Rotation paths and how fast each direction turns (degrees each step):
Each turn is a multiple of 5 degrees from 10 to 175, or 0.
Each row of a path follows its step; steps can be skipped.
Path 1:
step 0: 287  112  -34  -77  242  -135  -216  -474  469  222  -83  302  160  -137  -148  -242  168  172  -373  -107  -239  -384  -190  182  395  -230  -13  -336  84  171  262  60  335  134  -240
step 1: 146  303  -520  -542  10  238  -144  62  45  45  310  -13  497  -95  112  -154  325  53  -209  356  -89  -114  -194  -264  332  60  -206  248  188  -378  72  84  -39  125  -24
step 3: 42  -472  -145  106  297  90  399  440  1  77  -303  276  34  395  64  219  -159  -507  -190  -101  -443  -40  -119  147  -311  129  111  -171  49  -143  75  303  -163  -75  -212
step 4: -3  -170  -195  362  202  -311  358  147  58  -52  -54  119  -59  -153  447  -482  -74  -82  11  64  -197  -100  31  327  -124  -160  84  268  -158  -71  -57  21  664  364  -365
step 5: 59  -300  -64  356  -476  187  -36  -130  430  -135  -145  379  -23  -165  132  -406  148  354  30  315  191  -30  -203  -29  307  -337  -199  49  -74  -490  95  -113  51  -142  -209
step 6: 94  79  -31  -147  -264  140  101  -556  395  439  -124  -13  -158  -2  152  256  600  -94  -248  240  -270  55  116  58  109  -190  -184  105  488  -17  -112  -253  -123  -203  -60
step 9: 388  32  -360  114  -47  -92  264  166  -394  -238  133  223  -210  -152  -21  -127  -144  253  -219  249  -562  -14  -469  -214  -215  103  -269  -263  46  -282  -16  98  60  -65  -364
step 12: -208  240  269  -258  65  203  -121  -239  268  350  -172  340  76  -181  626  -383  239  -266  -49  -8  -227  -241  -204  264  291  140  113  13  32  -328  128  301  118  -92  -89
step 13: 62  224  85  -125  78  -170  33  -155  58  -90  247  386  235  -468  328  -246  -162  13  -82  650  -179  -64  199  -114  18  -202  -214  211  428  -162  21  -146  -472  236  101
step 15: -90  -361  -395  -276  399  -159  425  108  -27  -11  -165  108  -177  218  49  -48  320  -4  -421  -128  -358  88  -367  -143  -438  -213  -128  146  -159  359  -49  11  270  7  169
step 17: 588  -242  -253  133  -207  228  -381  -357  145  -174  -148  -332  -48  -230  266  -85  22  -45  -164  176  -392  -248  12  149  97  -139  146  155  -46  -611  93  -66  -145  -215  -60
Directions:
-85  84  37  104  -64  -65  7  68  77  130  131  -40  -132  33  -136  -26  51  -26  54  102  49  -81  -106  88  -133  26  -50  64  54  -48  -69  47  -33  -71  -150 : 20
-17  188  75  -94  27  62  141  111  -70  97  -17  6  130  31  12  20  56  64  -32  77  -116  -44  53  15  -56  -93  103  -56  19  30  -71  -54  40  175  -99 : 120
-5  148  64  64  -72  148  15  -70  151  -55  103  -11  121  -47  17  -65  88  -40  -33  -18  -37  -153  89  88  99  26  -97  -11  15  128  47  -11  -39  -93  91 : 60
-151  -14  60  87  96  -31  59  68  -9  -139  -73  -113  -31  -6  -104  -70  14  -67  -178  107  -54  11  53  -64  98  58  34  -68  -53  -82  -102  -78  88  -113  2 : 60
-115  101  -83  -112  -25  39  139  51  99  78  34  -107  -78  125  99  112  30  -30  -38  -94  77  103  -103  -23  41  -77  20  -2  -52  -40  46  -104  -45  -98  115 : 80
-46  -33  -44  26  -92  -20  213  30  52  -227  -24  -29  -33  -11  -48  5  -38  45  101  12  -81  100  -47  72  -81  -68  -68  -49  -62  134  89  119  81  31  -48 : 65
Path 2:
step 0: -293  456  65  364  143  98  63  253  312  157  -76  28  -127  -35  255  -206  147  -137  263  12  -41  -327  -497  70  -10  75  -13  2  38  -245  172  169  181  258  174
step 1: -193  -49  133  176  245  35  417  235  90  265  -125  2  249  75  346  -75  313  -202  158  170  -110  -16  -408  -3  -17  -153  -41  -246  103  206  454  241  346  -10  14
step 3: 4  27  -24  -105  560  48  94  257  91  -98  -193  -405  377  -176  296  37  253  -333  3  288  57  -6  -242  -40  38  53  118  -114  -189  86  -82  402  -72  65  274
step 4: 6  270  -144  -58  320  -5  206  -87  195  -221  -268  -409  51  -170  22  -36  382  -20  297  327  8  -186  239  -210  160  -180  168  -447  -194  195  173  -31  -38  -81  237
step 5: -2  192  -175  -45  439  -24  110  170  328  -531  -95  -25  3  183  230  -145  141  -44  66  56  299  -384  80  117  228  126  143  -234  -332  102  -25  241  16  -298  -2
step 6: 75  101  13  -139  377  330  274  -15  466  -23  -320  97  215  -103  9  83  262  57  49  113  24  -408  386  356  217  78  341  -83  -101  -95  181  47  91  -41  -125
step 8: 112  177  184  -99  -16  33  119  256  236  -80  -52  128  125  83  34  366  -2  -59  235  221  -284  -188  304  409  207  92  -32  298  -180  195  379  519  -2  -100  122
step 9: 269  -112  117  -102  55  273  125  -117  -70  -52  -109  -379  -260  47  -145  142  -49  14  121  434  -323  -330  10  202  390  -154  -74  192  -140  56  197  514  141  -30  -223
step 15: -3  367  21  278  472  -100  -97  -52  149  -82  8  3  -299  -383  -18  -105  -27  -113  182  -2  -231  -108  17  -219  -149  -308  -101  46  73  43  173  506  142  -120  442
step 16: 1  312  128  159  523  -1  215  333  -250  -42  -11  9  -172  -267  187  -134  131  243  191  100  -71  -183  -296  63  -50  -222  224  -211  163  -69  23  444  -61  -317  -12
step 17: -143  349  54  392  294  27  39  -65  287  123  -265  -204  18  -51  141  -142  42  108  291  242  168  -340  -148  103  -210  -422  234  -94  192  -127  47  84  378  -295  -14
Directions:
-69  38  89  58  -168  25  15  28  -124  146  -86  -44  3  132  79  122  -95  36  142  23  2  -104  -108  97  5  -68  -48  93  24  -66  35  72  68  28  -47 : 40
-11  15  -56  101  -51  61  -139  38  109  39  -125  -49  50  4  18  17  -1  -142  -4  88  -104  59  2  46  -80  -77  116  30  3  -97  -79  -103  -165  128  115 : 100
176  -79  83  -13  -45  -86  -2  32  83  6  1  42  65  121  -146  46  32  43  45  84  38  -92  124  71  216  -16  11  72  -70  17  -140  -49  -41  -18  3 : 25
36  -141  108  102  42  -22  7  -5  -30  -15  86  87  -162  -37  63  -14  -49  162  -41  165  -57  60  30  -19  -85  -16  -18  102  -8  -165  10  -44  51  -53  131 : 20
64  84  -30  -214  -24  59  210  204  -13  82  -65  69  83  -25  -28  -76  -93  28  -69  83  -60  49  -23  -81  -35  -38  63  56  -44  -72  -8  -5  4  -7  -28 : 140
47  -21  -73  -6  -131  -2  -131  -120  14  52  -96  -24  -12  45  -21  -149  -77  -32  -8  95  -53  -53  92  -181  32  -109  -9  -132  5  -17  46  -12  174  -92  -27 : 140
